m =
[[109 119 145 118 127 121 111 132 136 145]
 [106 118 148 116 127 121 108 133 138 148]
 [147 148 119 110 145 154 119 127 146 113]]
Rows and columns are counted from 1.
(1, 1) -> 109
(2, 4) -> 116
(2, 9) -> 138
(1, 3) -> 145
(2, 6) -> 121
(2, 8) -> 133
(3, 1) -> 147
(2, 1) -> 106
(1, 4) -> 118
(1, 2) -> 119
(1, 10) -> 145

arr =
[[124 127 128 130 130 113 128 128 127 129 128 128 129]
 [134 128 129 127 127 148 128 129 127 128 127 128 128]
 [123 128 126 128 128 114 128 127 129 127 128 128 127]
 [117 128 129 130 131 113 128 126 130 129 129 128 128]
 [123 126 126 127 127 117 129 126 127 126 128 129 125]
 [123 126 123 127 126 116 128 126 126 124 127 129 123]
 [144 132 135 134 133 141 127 134 130 139 128 126 142]
 [116 123 120 123 123 106 129 122 124 118 128 130 116]
 [128 128 129 129 129 123 129 130 127 129 128 129 128]
 [114 124 120 123 123 103 129 123 125 119 127 130 117]]
Rows and columns are counted from 1.
row 1 col 1	124
row 9 col 7	129
row 5 col 11	128
row 10 col 7	129
row 3 col 10	127
row 8 col 3	120
row 2 col 9	127
row 7 col 1	144
row 4 col 8	126
row 10 col 2	124
row 6 col 3	123
row 6 col 5	126
row 8 col 6	106
row 4 col 4	130
row 1 col 11	128
row 7 col 5	133
row 7 col 2	132
row 9 col 13	128
row 7 col 10	139
row 9 col 4	129
row 3 col 7	128
row 9 col 11	128
row 2 col 1	134
row 4 col 12	128
row 9 col 8	130
row 1 col 12	128
row 6 col 12	129
row 6 col 10	124
row 7 col 3	135
row 7 col 9	130
row 6 col 7	128
row 9 col 9	127
row 4 col 9	130

B =
117  131  106  132
117  131  106  132
121  131  140  132
Rows and columns are counted from 1.
row 1 col 1 = 117
row 1 col 3 = 106
row 3 col 2 = 131
row 3 col 3 = 140

W =
[[137, 127, 143, 129],
 [117, 132, 106, 123],
 [115, 138, 133, 129],
 [111, 140, 136, 133],
 [143, 112, 119, 125],
 [141, 125, 146, 129],
 [137, 128, 146, 126],
 [142, 116, 122, 122],
 [118, 141, 135, 132],
 [118, 131, 109, 126],
 [118, 142, 134, 134],
 [137, 120, 146, 130]]
Rows and columns are counted from 1.
row 1 col 1: 137
row 11 col 4: 134
row 2 col 2: 132
row 12 col 2: 120
row 12 col 4: 130
row 1 col 4: 129
row 6 col 2: 125
row 8 col 4: 122
row 3 col 4: 129
row 9 col 2: 141
row 4 col 2: 140
row 10 col 1: 118
row 5 col 4: 125
row 4 col 1: 111
row 1 col 2: 127
row 7 col 2: 128
row 6 col 3: 146
row 12 col 3: 146
row 10 col 4: 126
row 1 col 3: 143

grid =
[[125 116 139 132 144 135 117]
 [133 131 125 151 120 132 131]
 [153 132 124 141 113 123 144]
 [147 132 125 144 114 125 141]]
Rows and columns are counted from 1.
(1, 1) -> 125
(3, 2) -> 132
(4, 6) -> 125
(2, 2) -> 131
(3, 5) -> 113
(4, 3) -> 125
(4, 1) -> 147
(1, 6) -> 135
(2, 4) -> 151
(3, 4) -> 141

M =
[[128 128 128 128 128 128 128 128 128 128]
 [127 127 128 128 129 129 126 131 128 129]
 [125 126 129 129 129 130 124 134 130 127]
 [126 131 130 128 126 125 130 130 130 125]
 [127 127 127 129 129 129 125 130 127 130]
 [127 126 128 129 129 131 124 130 128 129]
 [127 127 129 128 129 129 126 130 128 129]
 [132 122 121 130 131 134 118 122 119 137]
 [126 127 129 128 129 129 125 131 128 128]
 [146 104 117 126 131 136 117 115 115 151]
 [128 128 128 127 128 130 127 129 128 129]
 [120 133 135 132 130 127 132 141 138 119]
 [127 128 128 128 128 129 127 130 128 128]]
Rows and columns are counted from 1.
(1, 1): 128
(7, 5): 129
(11, 2): 128
(6, 1): 127
(13, 6): 129
(13, 10): 128
(1, 7): 128
(4, 8): 130
(11, 9): 128
(2, 6): 129
(3, 8): 134
(10, 8): 115
(13, 3): 128
(6, 5): 129
(3, 1): 125
(8, 10): 137
(6, 2): 126
(12, 4): 132
(8, 7): 118
(5, 8): 130
(12, 2): 133
(8, 1): 132
(3, 2): 126
(13, 2): 128
(1, 10): 128
(5, 6): 129
(11, 7): 127
(9, 7): 125
(1, 2): 128
(4, 3): 130
(4, 9): 130
(8, 3): 121
(5, 5): 129
(10, 7): 117
(8, 5): 131
